First come named turns, each shown by rows before and after it. For each pair of rows after them, which turns, in which order, take the first row to the second? The first pair is done for you.
z344 (before -> after):
[-1.46 -1.68 -2.23  2.81  2.53 -2.65 -1.98 -0.18  0.68 -0.26  0.57 -1.00
  0.04  0.77  1.42 -0.95  0.74  2.81  1.26 -1.82  0.76  0.50 -2.23  2.23
  0.96  1.13 -1.40 -2.56 -1.38  1.80 -0.22  3.12  0.41 -0.04 -0.65  2.83
 -2.07  0.38 -0.62 -0.19 -1.38 -2.57  0.37 -2.90]  ->  [-2.30 -1.39 -2.56  1.54  1.01 -1.97 -2.15 -0.18  0.66 -0.58  1.08 -2.04
 -0.14  0.62  1.73 -0.55  0.51  2.43  1.27 -1.03  1.54  0.36 -1.87  2.46
  1.34  1.72 -2.23 -2.42 -2.26  1.67 -0.21  4.33 -1.24  0.85  0.00  2.53
 -1.25  1.55  0.45  1.21 -1.46 -1.44  1.46 -2.65]
[ 0.90 -0.30  0.86  0.57 -1.19  0.78  0.81 -0.07 -1.04  0.42  0.78  2.05
  0.78 -0.85  0.13 -0.85 -0.24 -0.72 -0.09 -1.06 -0.73 -0.47 -0.61  0.47
  0.49 -1.20  1.55  0.86 -0.28 -2.24 -2.26 -2.31  3.29 -1.33 -1.19  0.34
 -0.19 -1.79 -0.92 -3.93  0.29  1.01  1.23  3.57]  ->  [-0.68  1.07  1.56 -1.77 -3.21  1.62  0.61 -0.13 -0.55  0.25  0.56  0.58
  0.59 -1.37  0.08 -0.07 -0.52 -1.66 -1.35  1.03  0.81 -1.46  0.36  0.54
  0.94 -0.80 -0.71  0.82 -1.98 -2.14 -0.95 -0.18 -0.63  1.60  0.17 -0.93
  1.23  1.58  1.08 -0.44  0.40  3.46  2.44  3.21]
[ 0.71  1.88  0.39  0.25 -1.03  2.15  1.95 -0.33  0.74  0.03 -4.23  2.51
 -0.15 -2.75 -1.74 -1.30 -0.41  1.28  0.79  4.01 -0.98  0.95  0.61 -2.46
 -2.42 -1.37  0.76 -0.32 -0.85 -1.74 -1.43 -0.32  1.89  1.50 -0.92 -1.30
 -0.14 -0.04  0.86 -0.55  2.82  0.68 -3.37  1.94]  ->  [-0.09  1.11 -0.11  0.54 -1.88  2.75  1.82 -0.68  0.63 -0.19 -2.79  3.41
  0.97 -2.73 -1.14 -1.09 -0.26  1.22  2.05  3.67 -1.27  0.89  0.59 -1.95
 -1.50 -1.69  1.56 -0.33 -1.41 -1.87 -2.09 -0.25  2.68  0.32 -1.00 -0.83
 -0.71 -1.26  0.20 -1.63  2.20  0.45 -2.24  2.77]
[ 1.67  1.34 -3.01  0.69  1.20 -0.46 -0.30  0.39 -0.71 -2.96  1.62 -1.76
  1.32  3.58  0.47  0.06  2.61  0.55  2.71 -0.70 -0.57  1.73 -0.03 -0.21
  0.09  1.50  0.63 -0.50 -1.41  4.37  2.48  2.58 -1.67 -4.27 -0.87  2.11
 -1.24  1.13 -2.31  1.32 -3.11 -0.47 -0.23 -4.78]  ->  [ 1.19  1.29 -3.07  0.10  0.41 -0.23 -0.29  0.81 -0.93 -3.19  1.81 -2.15
  1.31  3.60  0.20  0.33  2.62  0.47  2.42 -0.04 -0.04  1.36  0.06  0.09
  0.57  1.51  0.01 -0.57 -1.83  4.21  2.58  3.32 -2.71 -3.46 -0.49  1.97
 -0.93  2.08 -1.97  2.06 -3.09 -0.03  0.01 -4.78]
z10 (before -> after):
[ 0.34  2.55  1.19 -4.36 -1.13  0.12  2.17  1.35  0.26  0.37 -0.44 -0.82
  0.59  0.20 -1.14 -1.36  0.92 -1.06 -1.51 -0.84  0.29 -0.90 -3.08 -0.53
  0.07 -1.27  0.50  1.91  0.59 -0.13 -0.02 -0.95 -2.82 -0.84 -1.09 -1.06
  1.51 -0.42 -1.64  0.33  0.92 -0.06  1.55  2.06]  ->  [-1.16  1.34  0.54 -3.91 -1.63  0.91  1.97  0.72  0.08  0.83  0.20  0.28
  1.29 -0.40 -0.64 -0.92  0.00 -0.71 -0.49 -0.72  0.71 -1.19 -2.66  0.25
  0.81 -0.84  0.54  2.35 -0.66 -1.04 -0.79  0.03 -1.96 -1.25 -1.03 -0.75
  1.65 -0.18 -1.65 -0.46  0.30  0.73  3.33  3.22]
[-0.95  2.33 -1.66 -1.63  1.14 -1.68 -0.04 -1.09 -0.78 -2.19  2.61  0.73
  0.38 -0.82 -1.28 -2.83  1.79  2.18 -0.53 -1.41 -1.12  1.47 -0.12  3.01
  0.06 -2.60  1.82  1.95  1.61 -0.10  0.38  1.53  1.37  0.55  0.66 -0.29
 -0.79 -0.66 -1.34 -4.75 -2.62 -2.12  0.71 -0.78]  ->  [-0.93  2.58 -1.65 -1.65  1.28 -1.60  0.01 -1.11 -0.67 -2.31  3.02  0.13
  0.45 -0.42 -1.40 -2.67  2.24  2.43 -0.33 -1.60 -1.21  1.07 -0.30  2.95
  0.23 -2.48  1.56  1.49  2.04  0.26  0.67  2.06  0.77  0.48  0.60 -0.49
 -1.20 -0.81 -1.20 -3.84 -2.56 -2.99  0.71 -1.63]
[ 1.70 -0.99  1.66  1.01 -1.40  0.48 -0.92 -0.53 -2.81  3.38 -0.85 -1.43
 -0.46 -0.63 -0.58 -0.79 -1.38  0.87  0.16 -1.80  1.35  0.91  0.67  1.11
 -2.68 -0.45 -1.91  0.03  1.53  2.12 -2.72  1.24 -1.56  1.46  1.33  3.24
  0.24  2.34  0.07  4.68  0.37  0.54  2.01 -2.01]  ->  [ 2.51 -0.17  2.60  0.54 -1.04  0.23 -0.02 -0.37 -2.79  3.32 -1.67 -1.05
 -1.01 -0.85 -1.25 -0.98 -1.60  0.67 -1.02 -1.59  1.36  0.81  0.32  0.58
 -3.26 -0.70 -1.41  0.02  1.97  1.99 -2.82 -0.80 -0.91  1.35  1.30  2.21
  0.55  1.92 -0.04  4.22  0.84  0.30  1.27 -0.91]
z126 (before -> after):
[-0.04  0.35 -0.22  0.65  1.59  0.17  2.84 -0.96 -1.97 -0.07 -2.07  0.99
  2.42  2.06  0.16 -2.55  0.48  0.16  0.26  0.96 -0.95 -1.95  2.12  0.59
 -1.42 -1.54  1.38 -1.15  1.60 -3.71 -0.71  0.72  0.73  2.30  1.87  4.78
  3.34  1.27  1.05  1.98  0.19 -1.99 -1.43  1.14]  ->  [ 0.20  1.25  0.30 -0.34  0.17  0.45  3.73 -0.46 -2.08 -0.64 -1.74  0.90
  2.34  2.79 -0.11 -2.46  0.71 -0.43 -0.58  0.86 -0.74 -2.62  1.88  0.49
 -0.88 -1.62  1.39 -0.61  1.66 -3.79 -0.51  0.50 -0.33  2.58  1.73  4.22
  3.54  1.57  0.57  2.46  0.48 -1.27 -1.42  1.38]
[ 2.16  1.88  0.69 -1.42 -0.72  0.00  4.66 -0.97 -1.10 -1.07 -1.71  1.23
 -2.06 -1.56  1.19  0.37  0.75 -0.82 -1.93  1.45 -1.34  0.00 -0.07 -1.22
 -0.17  2.58 -1.29  1.76 -0.10  1.24  1.02 -0.75  0.27  1.77  0.83 -0.44
  0.22 -0.04 -1.57  1.58  1.28 -0.18  0.64 -3.15]  ->  [ 2.16  0.72 -0.74 -0.13  1.16 -0.81  3.60 -1.23 -1.07 -0.61 -2.11  1.51
 -2.62 -1.30  1.05  0.48  1.01  0.72 -0.90  1.04 -2.50  0.66  0.19 -0.98
 -0.89  2.74 -0.75  1.32  0.90  1.55  1.27 -0.61  1.15  0.77  0.37  0.81
 -0.37 -0.94 -1.72  0.87  1.09 -1.96 -0.18 -4.43]
[-2.06  1.29  0.18  1.01  1.29 -0.94 -3.02 -2.51 -1.59  2.53 -3.84 -0.96
 -2.01  0.26 -1.09 -0.45 -0.66 -0.32 -3.53  0.50  2.32 -0.64 -1.63  0.20
 -1.04  1.31 -2.77 -1.65  1.16 -1.62 -0.67  1.56  0.92  1.62  2.94 -2.31
  1.82  0.73  2.22 -0.54  4.13  1.92 -1.61  0.97]  ->  [ 0.03  3.87  1.63 -0.80 -0.91 -0.83 -0.41 -1.26 -1.21  0.23 -2.23 -1.46
 -1.33  2.43 -0.89 -1.60  0.63 -1.45 -4.84 -0.33  2.61 -1.26 -3.05 -0.28
  0.11  1.06 -2.87 -1.08  1.78  0.76  0.08 -0.06 -1.15  0.71  2.44 -2.91
  1.80  0.96  0.41  0.27  3.44  2.21 -2.83  0.71]
Pairs:
(2 to 4 turns a pair)
[ 0.26 -0.33  0.56  0.71  1.51  0.08 -1.35 -1.21  0.78  1.83 -1.76 -1.70
 -1.97 -0.23 -1.01  0.17 -0.42  0.17 -1.16  1.46  1.65  0.77 -0.01 -0.92
 -1.61  0.43 -1.83 -0.82  0.11 -0.06  1.17  0.48 -2.56  1.69 -0.35 -0.43
  1.42  2.04  2.51  2.88  0.88 -0.23 -0.79 -1.14]  ->  [ 1.33  1.37  2.83 -1.16 -0.11  0.53  0.98 -0.61  0.82  1.02 -1.64 -0.91
 -1.37  0.84 -1.83 -0.86  0.04 -1.20 -2.72  0.35  1.47 -0.03 -1.14 -1.15
 -1.17 -0.24 -1.07 -0.08  1.21  0.81  0.46 -2.17 -2.14  0.78 -0.96 -1.86
  1.62  1.37  0.71  1.32  0.79  0.34 -1.94  0.62] : z10, z126
[ 1.37 -2.34  1.75  0.41  1.54 -0.12  1.89 -1.24  1.67  2.56  1.80  1.23
  1.62  1.82  1.34  1.28 -0.02 -0.84  1.68  1.03  0.03 -1.19 -0.70  0.11
  0.92  1.00  1.02  0.37 -0.68  0.53  0.89 -0.22  0.86 -0.20 -0.10  1.16
 -0.66 -3.00 -1.88 -2.62 -1.72 -0.18  1.28  2.03]  ->  [ 0.90 -1.66  2.33 -0.97  0.09  0.73  2.42 -1.21  1.54  2.53  1.64  1.22
  1.62  1.80  0.96  1.47 -0.56 -1.62  0.78  1.74  0.70 -1.18 -0.26  0.05
  1.15  0.47  0.66  0.55 -0.63  0.24  0.93 -0.04  0.06  0.60  0.51 -0.12
  0.14 -1.74 -1.49 -2.03 -1.63  1.01  1.58  3.19] : z126, z126
[-2.33 -0.27 -0.48  0.78 -0.97  1.40  0.80 -0.80 -0.89 -1.34  1.26  0.75
  0.51 -2.11 -0.67  1.25  0.13 -0.98  1.44 -0.62  0.19 -0.97  1.36  0.25
  1.05 -0.55 -0.21  0.85 -1.56 -1.37 -0.38  1.09  0.48 -0.27  0.96  0.02
 -0.18  0.23 -2.98 -0.72 -1.07  0.80  2.78  2.35]  ->  [-2.04 -0.89 -1.11  2.51  0.17  0.37  0.25 -0.80 -0.61 -0.74  1.39  0.76
  0.56 -1.98 -0.06  1.22  0.89 -0.12  2.30 -0.99 -0.33 -0.56  1.27  0.26
  0.75 -0.65 -0.07  0.74 -1.14 -1.06 -0.21  1.22  1.44 -1.05  0.98  1.31
 -0.65 -0.84 -2.95 -1.28 -1.20 -0.44  2.28  1.36] : z126, z126, z126
[-1.07  1.53 -0.70 -1.49 -1.93 -1.12  0.57 -0.57  0.30 -1.81  1.85 -1.75
  0.61  0.86 -0.70  0.59  0.78  0.52 -0.33  4.23  1.96  1.83 -1.25  0.32
 -0.56  0.62 -0.02  1.89  1.95  0.84  0.46 -1.35  1.23  2.80  1.01  0.02
 -0.97  0.90 -0.19 -2.53  2.40  3.08 -0.38  1.96]  ->  [ 0.00  1.09 -0.91  0.07  0.20 -2.46 -0.20 -0.77  0.53 -1.46  0.71 -1.63
 -0.10  1.53 -0.77  0.68  0.94  1.69  0.06  2.97  1.24  2.22 -1.54 -0.28
 -1.65  0.58  0.51  1.71  3.04  1.29  0.49 -2.40  2.64  1.90  0.75  1.00
 -1.79 -0.68 -0.20 -3.50  2.73  1.13 -1.88  0.87] : z344, z126
[-0.19  0.68 -0.08 -0.38 -0.57  1.29  1.55  1.66 -0.38  0.07  0.72  1.95
  1.14  0.02 -0.21 -1.90  0.60  0.17  0.21 -2.46  1.46 -2.14 -2.64  1.22
  1.59 -1.17  1.11  0.99  1.00  0.86 -1.08 -0.53  1.85 -2.74 -0.20 -0.67
  0.36  0.16 -1.96 -1.83 -0.12  1.06  0.03  1.43]  ->  [-1.79 -0.79 -0.74  0.70  0.59  1.63 -0.29  0.77 -0.65  1.54 -0.42  2.56
  0.85 -1.76  0.16 -0.96 -0.71  1.17  0.60 -1.42  1.50 -1.94 -1.38  1.56
  0.80 -1.01  0.63  0.65  0.53 -1.33 -1.29  0.40  2.98 -1.58  0.38 -0.29
  0.75  0.28 -0.66 -1.81 -0.06  1.42  1.14  2.61] : z126, z126
[ 3.28  1.48 -1.60  3.32  3.71 -0.78 -3.12  1.19  0.52  2.67 -1.40 -0.14
 -2.13  1.54  0.85  3.10  1.10  2.63  3.49  1.91 -0.80  2.30  3.32 -2.93
 -3.54 -0.94  0.44  0.37  0.82  2.83  1.99  0.16 -0.53  0.89 -0.28  1.08
 -0.14 -1.54  0.56  3.95  0.08 -4.19 -1.14 -8.29]  ->  [ 2.17  2.49  2.61  0.93  1.57  1.84 -0.26 -0.05 -0.60  4.11 -4.56  2.83
 -3.50 -1.50 -0.94  2.67 -2.05  0.72 -1.02  4.12  0.99  0.55  5.02 -3.73
 -3.84 -2.14  1.90  2.08  1.69 -2.84 -1.25 -4.06  2.81  2.74  0.60 -3.72
  2.93 -1.38  1.19  1.29  2.17 -0.12 -0.49  0.50] : z10, z126
[-2.65 -0.29  0.87 -0.35 -3.15 -1.34 -1.91  1.29 -3.15 -2.45  1.05 -0.79
  3.04  0.96 -0.41 -1.81 -0.70 -0.70 -0.36 -4.31  1.48 -1.11 -4.55  5.67
  2.82  1.78 -0.31  1.40  2.07  3.36 -2.13  6.23 -0.30 -1.94  1.15  0.44
  0.64  3.29 -3.42 -1.31 -3.69  0.78  1.03  0.24]  ->  [-3.44 -2.51  1.38  2.19  1.23 -1.26 -3.51 -1.04 -4.44  1.84 -5.32  0.71
 -0.11 -3.17 -1.68 -0.83 -4.02  0.97 -1.64 -2.67  1.70 -0.91 -1.74  3.56
 -0.55  1.58 -0.30  0.72  3.39 -2.17 -4.07  3.43  3.91  0.90  2.40 -1.05
  2.02  2.20 -0.26 -2.12 -0.87  0.60  0.30  3.53] : z10, z10, z126, z126
